Here are some points, one per row:
[-0.3  0.5 -0.4  0.4 -1.0 -2.2  1.9  1.3  0.0 -1.1  1.0  0.4 -0.8  0.9 -0.7
 -0.6  0.8  0.7  0.0 -0.6  0.1 -1.4  0.9  1.5]
[ 1.1 -0.6 -0.1 -1.9 -0.3  0.4  0.1 -1.1 -0.6 -1.0  2.1 -2.0  0.1 -0.3  0.7
  0.9  0.1  1.1 -1.4  1.2  0.9 -0.5 -0.8  0.3]
[ 1.1  0.1  0.1  0.2 -0.3 -0.3 -0.6  0.7  0.4  1.5 -1.3 -1.4  0.0 -0.1 -0.8
 -0.8 -0.6 -0.8  0.0 -0.8  2.0 -2.0  0.5 -0.8]
[-0.5 -0.6  0.8 -1.0  0.1  0.2  2.5 -0.7  0.4 -0.7  0.2  0.3 -0.5 -2.1 -1.1
 -0.7  0.0  0.0 -0.5 -0.1  0.1  0.3 -1.6  0.7]
[ 2.5  1.4  0.5 -0.7 -0.5 -1.7  0.7  0.0  1.6 -1.2 -0.5  0.0  0.5 -0.1  1.1
  2.1 -1.0  0.3  1.2  0.0 -1.0  0.6  1.2  0.5]
[ 0.4 -0.8 -0.5  0.5  0.0 -0.4  0.1  0.3  0.2 -0.3  1.7  1.4  0.9  0.5  0.2
  1.0  0.4  0.4  1.1 -0.4  1.9  0.8  0.0 -1.7]
[-0.1  0.9  0.0 -0.3  0.9  1.3  0.2 -1.9  0.7 -0.6 -1.5  0.4  0.5  0.6 -1.0
  1.4 -0.2  1.1 -0.1  0.4  1.3  0.6 -0.2  1.4]
[ 1.6  0.5 -0.1 -0.2  0.8  0.1  0.1  0.8 -0.5 -0.9 -1.2  0.6  0.5 -0.1  0.9
 -0.4  1.0  0.3  0.1  0.5 -2.2 -0.7  0.0 -1.8]
[-0.1 -0.2  0.4 -0.9 -0.6  0.7  0.5 -0.6  0.1 -2.2  0.0  1.3  0.4  0.5 -1.3
 -0.6 -0.2  0.8  0.7 -0.9  0.7  0.4 -1.3  1.0]
[-0.8  0.7 -2.5  0.0 -0.2 -0.9 -0.9  1.0  2.5 -1.3 -0.3 -0.9 -0.4  1.1  1.2
  0.1  0.6  1.9 -1.2 -0.3 -0.1  0.9  0.4  0.3]
[ 0.1 -0.9  0.6  2.4 -1.7  0.0  0.3  0.3 -0.6 -2.6 -0.8  0.3 -2.7 -0.2 -1.1
 -0.3 -1.6  0.1 -0.3  0.6  0.3  2.3 -0.1 -0.1]
[ 0.0  1.1 -1.3  0.8 -0.7  0.7 -1.3  0.4 -0.6  0.6  1.5  0.9 -2.1 -1.3 -1.0
  1.9 -1.0 -0.9  1.0 -0.3 -1.8  0.4 -0.7 -0.3]
[ 1.6  0.0 -0.5  1.7  0.9  0.7 -1.3  0.5 -0.6  1.6  0.0  1.2  0.1  0.7 -0.2
  0.6 -0.8  0.3 -0.9 -0.3 -1.5 -0.9 -1.4  1.4]
[-0.5 -1.7 -0.3  0.2  0.9  0.8  0.6 -0.4 -0.5 -1.1  0.0  0.0 -0.7  0.4  0.7
  0.4  0.3  0.2  2.5  1.2  0.8  0.9 -0.2  1.9]
[-0.1  1.2 -1.3 -0.3  1.1 -1.3 -1.4 -0.2  0.5 -0.2 -1.4  0.2  0.9 -1.6 -0.4
 -1.2  0.0  0.3  1.5 -1.4 -1.8  0.4 -1.3 -0.4]
[-0.4  0.3 -1.4 -0.1  1.0 -0.5  0.5 -0.6 -2.4  0.3  0.6 -1.0  1.3  1.8 -1.5
  0.4 -0.5 -1.3 -1.0  0.3 -0.7  0.5  0.5 -1.1]
[ 0.6 -0.6  1.0  0.6  1.2 -0.1  0.8 -1.4 -0.4  0.5 -0.1 -1.0 -1.9 -0.6  0.2
 -1.5 -1.3  1.4  1.0  2.6  0.4  1.3  0.7  0.9]
[-0.8 -0.3 -0.3  1.0 -0.3  2.3  0.8  2.5 -0.6 -0.6 -0.4  0.8  0.2 -2.0 -1.2
  0.9 -0.8  0.2  0.6  0.9 -1.3 -0.8  1.2 -0.4]
[-0.8  1.0  2.1  0.9  0.4  0.4 -2.3 -1.1 -1.7 -0.7  0.2  0.1 -0.8 -0.1  0.8
  0.3  1.2 -1.6 -2.3  0.2  0.2 -0.8  0.8  0.0]
[-0.1 -1.6 -0.9  0.4 -0.7  0.2  1.3 -1.0  1.5  0.3 -0.8 -0.3  0.1 -1.9  0.7
 -0.6  0.8 -0.9 -1.6  0.7  0.6  1.2 -0.1  0.6]
[-0.8 -1.0 -0.3 -1.0  0.5  0.8 -1.0 -0.7 -0.3 -0.4 -1.5  1.0  0.1  0.9  0.4
 -0.1 -0.8 -1.5 -1.0 -0.2 -0.8 -2.4  0.6 -0.1]
[-0.7 -0.5  0.0  0.9 -0.2  0.4 -0.9 -1.2  0.3  0.1  1.7 -0.1  2.0 -0.7 -0.2
 -0.6  1.2  0.8  0.3  0.2  0.7  0.0  2.0  2.1]
[ 0.0  0.6  1.1  0.7 -0.7 -1.2 -0.2  0.6  1.0  1.6 -1.2 -1.3  0.2  0.5 -2.1
  1.0  2.7  0.2  0.1  0.6 -0.3 -1.1 -0.5 -0.4]
[-1.1  0.2  1.0 -1.0 -0.7  1.4 -0.7  0.4  1.3  0.7  0.1 -1.1  0.3  2.5 -0.1
 -1.4 -0.6 -1.5  0.4 -0.4 -1.6 -0.5  0.4 -0.3]
[ 0.7 -0.5 -0.1 -0.8  1.6 -2.1 -0.5  0.4  1.8  0.5  0.8  1.0  0.1  0.4  0.7
  0.0  0.1 -1.8  0.3 -0.5  2.8 -0.8  0.6 -0.3]
[ 0.4 -1.5 -1.1 -0.1 -0.9  1.9 -1.8 -0.7 -1.6  1.1  0.4 -0.9 -1.0  0.0 -0.3
  0.3  1.0 -0.8  0.8 -1.5 -0.4  0.3  0.9 -1.7]
[ 0.6  1.2 -0.3 -0.4 -0.7  0.4  1.3 -1.4  0.0  2.0  1.3  1.9 -0.5  0.5  0.9
 -1.7  0.5 -0.1 -0.8 -0.3  0.8  0.6  0.6 -0.1]
[-2.1 -0.7  2.0  0.9  2.3  2.3  0.6 -0.4  0.4  0.6  0.9 -1.5 -0.2  0.7  0.5
  0.6  0.9 -1.1 -0.6 -1.9  0.6 -0.1 -1.4 -0.6]
[-1.2  2.1 -0.4 -0.3 -1.7 -0.2  0.5 -0.2 -0.9  0.4 -1.6 -0.5  0.5  0.1  0.8
 -0.2  0.8 -0.7  1.2  1.7  1.4 -1.7 -1.3 -1.0]
[-0.6 -1.6  0.1  1.4 -1.3 -2.8  0.0 -0.8  0.6  0.4 -0.6  0.0  1.8  0.0  0.7
  0.0 -1.4  0.4  0.3  1.3 -1.8 -1.6 -1.6 -1.5]
[-0.8  0.1  1.1 -1.0  0.0 -0.3  0.7 -0.1 -0.6  0.8  0.4  0.6 -0.5 -0.7  0.7
  0.8 -1.3  3.2 -0.7 -2.2  0.7  0.0  1.4 -0.7]
[ 0.6  2.0  0.2  1.6  0.3  0.7  0.0  2.3 -0.1  0.1  0.4 -0.9  1.1 -0.5  1.4
 -1.3 -1.1 -0.8  0.7 -0.1 -0.4  0.2 -0.4 -0.4]
[-0.2  0.0 -1.0 -2.0 -0.9 -1.2 -0.6  1.3 -1.6  1.3 -1.4 -1.2  1.1  0.4  1.5
  0.6  0.4 -1.4 -0.3 -2.3 -0.4  0.9 -0.4  1.3]
[-0.6 -0.6  2.1 -1.2 -0.2 -0.3 -0.3  1.5 -0.2  0.0  0.0  1.7  0.6 -0.2 -0.4
  0.1 -0.6  0.5 -0.1  2.4 -0.4  3.0  0.3  0.3]
[ 1.2 -0.2 -0.2 -1.3  1.3  0.0  0.4  0.3  0.4  0.3  1.3 -0.2 -1.0  0.2 -0.8
 -1.5  1.1  1.1 -1.0 -0.2  0.4 -0.2  0.0 -0.2]
Along one direction, these points spread out more than along any other. Take the direction at right angles to it along which they spread out most. Go by this last direction. How far along it is each point below, from 0 to 99? The average is 50, and the first point in the table lies past the average. One standard deviation of the points above along it is 16.
[ 1.1 -0.6 -0.1 -1.9 -0.3  0.4  0.1 -1.1 -0.6 -1.0  2.1 -2.0  0.1 -0.3  0.7
  0.9  0.1  1.1 -1.4  1.2  0.9 -0.5 -0.8  0.3] 30
[-0.8  0.7 -2.5  0.0 -0.2 -0.9 -0.9  1.0  2.5 -1.3 -0.3 -0.9 -0.4  1.1  1.2
  0.1  0.6  1.9 -1.2 -0.3 -0.1  0.9  0.4  0.3] 58
[-0.1 -0.2  0.4 -0.9 -0.6  0.7  0.5 -0.6  0.1 -2.2  0.0  1.3  0.4  0.5 -1.3
 -0.6 -0.2  0.8  0.7 -0.9  0.7  0.4 -1.3  1.0] 48
[-0.2  0.0 -1.0 -2.0 -0.9 -1.2 -0.6  1.3 -1.6  1.3 -1.4 -1.2  1.1  0.4  1.5
  0.6  0.4 -1.4 -0.3 -2.3 -0.4  0.9 -0.4  1.3] 51
[ 0.1 -0.9  0.6  2.4 -1.7  0.0  0.3  0.3 -0.6 -2.6 -0.8  0.3 -2.7 -0.2 -1.1
 -0.3 -1.6  0.1 -0.3  0.6  0.3  2.3 -0.1 -0.1] 68
[-0.3  0.5 -0.4  0.4 -1.0 -2.2  1.9  1.3  0.0 -1.1  1.0  0.4 -0.8  0.9 -0.7
 -0.6  0.8  0.7  0.0 -0.6  0.1 -1.4  0.9  1.5] 56
[ 1.6  0.5 -0.1 -0.2  0.8  0.1  0.1  0.8 -0.5 -0.9 -1.2  0.6  0.5 -0.1  0.9
 -0.4  1.0  0.3  0.1  0.5 -2.2 -0.7  0.0 -1.8] 71
[-0.6 -0.6  2.1 -1.2 -0.2 -0.3 -0.3  1.5 -0.2  0.0  0.0  1.7  0.6 -0.2 -0.4
  0.1 -0.6  0.5 -0.1  2.4 -0.4  3.0  0.3  0.3] 62
[-0.7 -0.5  0.0  0.9 -0.2  0.4 -0.9 -1.2  0.3  0.1  1.7 -0.1  2.0 -0.7 -0.2
 -0.6  1.2  0.8  0.3  0.2  0.7  0.0  2.0  2.1] 33
[ 0.0  0.6  1.1  0.7 -0.7 -1.2 -0.2  0.6  1.0  1.6 -1.2 -1.3  0.2  0.5 -2.1
  1.0  2.7  0.2  0.1  0.6 -0.3 -1.1 -0.5 -0.4] 55
[ 0.0  1.1 -1.3  0.8 -0.7  0.7 -1.3  0.4 -0.6  0.6  1.5  0.9 -2.1 -1.3 -1.0
  1.9 -1.0 -0.9  1.0 -0.3 -1.8  0.4 -0.7 -0.3] 70
